Here are some points:
[ 2.7  0.2  1.1 -0.2 -1.1  1.1 -0.8 -0.3]
[-1.3  0.8 -0.5  1.4 -1.5 -0.6 -1.4 -0.3]
[ 0.3  1.3 -1.5 -3.7 -0.3 -0.6  1.3 -0.6]
[ 0.3  0.6 -0.4  0.2 -0.5 -0.8 -1.   0.3]
[-1.3 -0.1  0.2 -2.  -0.7  0.3  1.6 -1.8]
[-0.1  2.6  0.2  1.1 -0.1 -0.1 -0.9  0.3]
[ 1.4 -1.8  1.9 -0.9 -2.2  0.8  0.7 -0.5]
[-0.2  0.9 -2.9 -2.3 -0.5 -1.9 -0.2  0.1]
[ 1.2 -1.7  0.8  1.   1.3  1.2  0.1  0. ]
[-0.8 -0.2 -1.4 -1.8  0.2  0.1  1.8  0.1]
[ 0.6 -0.6  0.3 -0.4  1.3  0.2  0.   0.3]
[ 0.2  0.4  1.  -0.6 -0.6  1.8  1.2 -0.6]
[ 0.2  1.5  0.4  1.4 -1.4  0.3 -0.2 -1.5]
[ 0.1 -2.3  1.9  0.1 -0.4  1.1  1.3  0.5]
12 more points follow, each with its number after it:
[-0.4  1.4 -0.4  1.6  1.4  0.6 -0.6 -0.8] 0
[-1.1  0.4 -0.2 -3.2 -1.1  0.4  0.1 -0.1] 1
[-0.3 -1.1 -0.2  1.9  1.7  0.5 -0.2  0.1] 2
[ 1.1 -0.2  0.8 -0.7 -1.7 -0.3  0.6 -1. ] 3
[ 1.3 -2.1  2.4 -1.8 -1.7  0.9  0.5 -1. ] 4
[ 0.4 -0.6  0.3  1.2  0.2 -0.6 -0.1  0. ] 5
[-1.5 -1.4 -0.7 -0.9 -0.4  0.4  1.5  0.3] 6
[-0.1  1.4 -0.8  0.9 -1.4 -1.  -1.9 -0.6] 7
[-0.5  0.  -0.1  1.5  2.   0.4 -0.7 -0.9] 8
[-0.1 -1.4  0.2  1.2  1.  -0.6 -0.1  0.1] 9
[ 0.5  0.8 -2.3 -2.4 -0.8 -1.   0.1  0.3] 10
[ 0.4  0.9 -1.5 -3.9 -0.5 -0.7  1.6  0. ] 11
Which of these numbered points is nearest to each point below, ignoring the direction in which the first points spread most? Its number follows each.
[0.3 0.2 0.4 0.8 0.1 0.1 0.  0.8] > 5
[-0.9 -0.6 -0.7  0.9  1.6  0.4  0.   1.1] > 2
[ 1.7  0.7 -0.6 -1.8 -0.2  0.1 -0.3 -0.1] > 10
[-0.2 -3.3  1.5  1.8 -0.3  1.3  2.3  0.1] > 6
[ 1.1  0.4  0.9 -1.7 -0.5  0.7  0.4  0.2] > 11
[ 0.   1.   0.   1.3 -2.1  0.2 -1.3 -0.5] > 7
[-1.   1.1 -0.5  1.6 -1.6 -0.6 -1.4 -0.1] > 7
[-0.5  0.8  0.4 -1.6 -1.3 -1.   0.2 -1.6] > 3
[-2.3 -2.   0.3 -2.1  2.1  1.2  2.9 -2.3] > 6
[-0.1 -0.4 -0.7 -1.9 -1.  -1.5  1.7 -0.7] > 3
[-0.5 -1.6 -0.1 -0.8 -0.8  0.   0.8 -0.6] > 6
[-0.1 -0.9  1.8 -0.1 -1.   0.8  0.7  0.6] > 1
[-1.4 -1.9 -1.9  1.   2.2  0.   0.8  0.2] > 2
[ 0.   0.5  0.   0.2 -0.1 -0.3 -0.9  0.6] > 5
[ 0.1  0.9 -1.   0.2 -0.9 -1.1 -1.6 -0.2] > 7
[ 1.3  0.6  0.1 -1.9 -0.1  0.1 -0.9  0. ] > 10
[ 0.1  0.7  0.4  0.2 -1.6 -0.3  0.  -1.5] > 3
[ 2.1 -1.7  0.9  0.9 -2.3 -0.6  0.  -0.5] > 3
[-0.6  0.9 -0.7  0.7 -0.8 -0.2 -1.3 -0.1] > 7
[-0.6  0.9 -0.5  0.6 -0.9 -1.1 -1.1 -0.4] > 7
[-1.5  1.2  1.5  2.8  1.3  1.3  0.  -0.9] > 0
[-2.2 -1.  -0.2 -1.5 -1.2 -0.7  0.6 -1.4] > 6
[ 0.  -2.4  0.8  0.3  0.7  1.3  0.8 -0.7] > 6
[-1.6 -1.2 -1.3  0.3  1.4  0.4  0.3  0.2] > 2
[ 1.4 -2.9  2.1 -0.9 -1.1  0.9  0.4 -0.2] > 4
[ 0.4  0.3 -0.2  1.   0.2  0.1 -0.3  0.8] > 5
